Some points, each followed by its number:
[ 2.48 -0.66 -0.97  2.21  0.43 -1.01  1.45 -0.35 -1.02  1.41 -0.43 -1.31
  1.1  -0.22 -0.47] 0
[ 3.11 -0.77 -1.29  2.59 -0.11 -1.2   2.34 -0.32 -1.33  2.5   0.27 -1.35
  1.44 -0.1  -1.4 ] 1
[-0.42  0.37  2.02 -0.19 -1.1   1.35  0.04 -0.64  0.65 -0.25 -0.4   1.14
 -0.09 -0.87  1.75] 2
[-0.42 -1.24  1.44 -0.65 -1.37  0.91  0.12 -0.79  1.09 -0.82 -0.43  1.04
 -0.51 -0.73  0.39] 3
[-0.52  0.26  1.59 -0.79 -0.65  0.07 -0.79 -0.29  1.41 -0.57 -0.18  1.25
 -1.27  0.    1.66] 4
[-0.27  2.07  1.02 -1.23 -0.85  1.16 -0.35  0.12  2.02 -0.47 -0.58  1.44
 -0.61 -0.03  0.86] 5
[-1.14  0.79  2.54 -0.75 -1.05  0.7  -0.61  0.14  2.46 -0.55 -0.63  1.25
 -0.29 -0.26  0.93] 6
[ 0.12 -0.14 -0.13 -1.63  0.63 -0.51 -0.15 -0.7  -0.83 -0.24  0.1  -0.83
 -0.19  0.15 -0.85] 7
[-1.01  0.93  1.38 -1.09 -0.88  0.89 -0.44 -0.82  1.27 -1.17  0.3   1.19
 -0.76 -1.02  0.41] 8
[-0.21 -0.24 -0.98 -0.22  1.28 -0.13 -0.68  0.59  0.87 -0.73  0.79 -0.76
  0.26  0.17 -0.45] 9
[ 0.28 -0.67 -0.97 -0.05  0.91 -0.21 -0.56  0.38 -0.34 -1.1   0.11 -0.88
 -0.29  0.42 -1.08] 10
[-0.18 -0.88 -0.7  -0.11 -0.7  -0.48 -0.31 -0.03 -0.32  0.25 -0.68 -0.97
  1.2   0.22 -0.64] 11
[-0.29 -0.18 -0.47 -0.27 -0.41 -0.7   0.25 -0.1  -0.38 -0.14 -0.08 -0.88
 -0.57  0.15 -0.17] 12
[-0.83  0.61 -1.13 -0.16  0.88 -0.82 -0.71  1.08 -0.61  0.04 -0.36 -0.32
 -0.2   0.81  0.09] 13
[ 2.32 -1.28 -1.45  2.78  0.69 -0.69  2.67 -0.28 -0.99  2.53  0.05 -0.45
  1.15  0.42 -0.64] 14
[-0.58 -0.51 -0.86 -0.93  1.13 -0.66 -0.73  0.4  -0.83 -0.24  0.83 -0.38
 -0.8  -0.03 -0.39] 15
[-0.87  1.37  1.12 -1.02 -0.44  0.06 -0.58  0.22  0.77  0.04 -0.41  0.16
 -0.87 -1.44  1.23] 16
[-0.94 -0.23  1.04 -0.99 -1.37  1.56 -0.54 -1.11  1.91 -0.43 -0.32  1.89
  0.27 -1.3   0.86] 17
[-0.61  0.21  1.11 -0.82 -1.03  1.19 -0.09 -1.38  1.36 -0.6  -0.87  1.91
 -0.51 -0.26  1.14] 18
[-1.2   0.37  1.46 -0.69 -0.92  0.75 -0.76  0.12  1.14 -0.9   0.2   1.13
 -0.81 -0.57  0.79] 19
[-0.64  0.66  1.34 -0.49 -1.57  0.43 -0.45 -0.66  1.96 -0.08 -0.65  1.41
 -0.71 -0.47  0.84] 20
[ 2.56 -1.21 -1.07  2.68  0.09 -1.52  2.66  0.51 -2.22  1.89 -0.23 -1.37
  2.96  0.68 -0.46] 21
[-0.91  1.37  1.65 -0.86 -0.76  0.71 -0.52 -0.35  2.34 -0.06 -1.41  1.56
 -1.1  -0.54  1.53] 22
[ 1.27 -0.71 -1.16 -0.48  0.08 -0.61 -0.11  1.18 -1.24  0.97  0.37 -0.34
 -0.28 -0.09 -0.97] 23
[-1.09 -0.15 -0.37 -1.12  0.77 -0.11  0.17  0.87 -0.47 -0.31  0.67  0.58
 -0.5   1.05 -0.8 ] 24
[-1.32 -0.96 -0.23 -0.64  0.32 -0.67  0.14  0.41 -0.06 -0.39  0.68 -0.4
 -0.62 -0.29 -0.03] 25
Which two points above are nearest to each new point, looking only along the 3 directions in which the numbered points spread most? Their numbers follow each, smallest number first.
[-0.36  0.69  1.5  -0.48 -0.64 -0.59 -0.24  0.36  1.07 -0.32 -0.8   0.95
  0.32 -0.61  1.16] -> 4 16
[ 0.73  0.28 -1.45  0.75 -0.48 -0.15  0.49 -0.31 -0.37  1.21  0.9  -1.28
  0.96  0.14 -1.16] -> 11 23
[-1.29  1.37  1.29 -1.11 -0.5   0.89 -0.73  0.11  1.01  0.18 -0.81  1.51
 -0.89  0.02  1.19] -> 4 5
[-0.16  1.02  1.86 -0.89 -0.98  1.99 -0.05 -0.9   0.52 -0.1  -0.56  0.89
 -1.06 -0.79  1.89] -> 2 20
[-0.69  0.39 -0.88 -0.58  0.37 -0.17 -0.04 -0.29 -0.54 -0.06  0.65 -0.9
 -0.93  0.44 -0.1 ] -> 9 24
[ 1.15 -0.39 -0.8   1.72 -0.44 -1.06  0.72 -0.15 -1.47  0.63  0.01 -0.78
  0.76  0.36 -0.48] -> 0 23
[ 0.11 -0.41 -0.79 -0.43  0.13 -0.02 -0.93  0.63 -0.43  0.22 -0.12 -0.5
 -1.41  0.   -0.19] -> 9 24
[-0.41  0.08 -0.63 -0.03  0.07 -1.19 -0.62  0.04 -0.21 -0.12  0.65 -0.86
 -0.6   0.79 -0.68] -> 9 10
[ 0.65 -0.09 -0.76  1.25  0.17 -1.34  0.12  1.02 -0.51  0.17 -0.42 -0.71
 -0.35  0.99 -0.53] -> 12 23
[-1.13  0.86  1.01 -0.72 -0.97  0.82 -1.39  0.06  1.71 -0.48  0.    1.4
 -0.61  0.08  1.18] -> 4 19
[-1.19  0.2   0.43 -0.76 -0.31  1.18 -0.54 -0.27  1.39 -1.06 -0.36  0.59
 -0.06 -0.61  1.38] -> 8 19
[-1.09  0.16  0.54 -0.57 -0.97  0.08 -0.61 -0.86 -0.01 -0.1  -1.03  0.22
 -0.09  0.06 -0.23] -> 19 25
[-0.22  0.59  0.9  -0.53 -0.55 -0.02  0.09 -0.73  0.79  0.09 -0.16  0.53
 -0.83 -0.67  0.51] -> 4 16
[ 1.34 -0.43 -1.09  0.67  0.95 -0.12 -0.3   0.45 -1.13  0.46  0.8  -0.54
 -0.2   1.04 -1.42] -> 10 23
[ 0.05  0.65  0.31 -0.22 -0.15  0.23 -0.35 -1.12  0.19 -0.65  0.14  0.9
 -0.42 -0.66  0.33] -> 16 19
[-0.32 -0.52 -1.15 -0.79  1.44  0.08 -0.86  1.08 -0.29 -0.12  1.42 -0.44
 -0.19  0.89 -1.25] -> 10 15
[-0.86 -0.48 -1.15 -0.5   1.64 -0.39 -1.2   0.61 -0.75 -0.67  0.16 -0.6
 -0.35  1.52 -0.22] -> 9 15
[-2.12 -0.17  4.2   5.46  1.32  3.69  2.84  0.59 -0.13 -7.93 -5.91  1.04
  1.21 -0.12 -2.95] -> 3 17
[-0.67  0.09 -0.07 -0.89 -0.02  0.61  0.23  0.18 -0.07 -0.56  1.08 -0.03
 -0.23  0.73 -0.08] -> 24 25
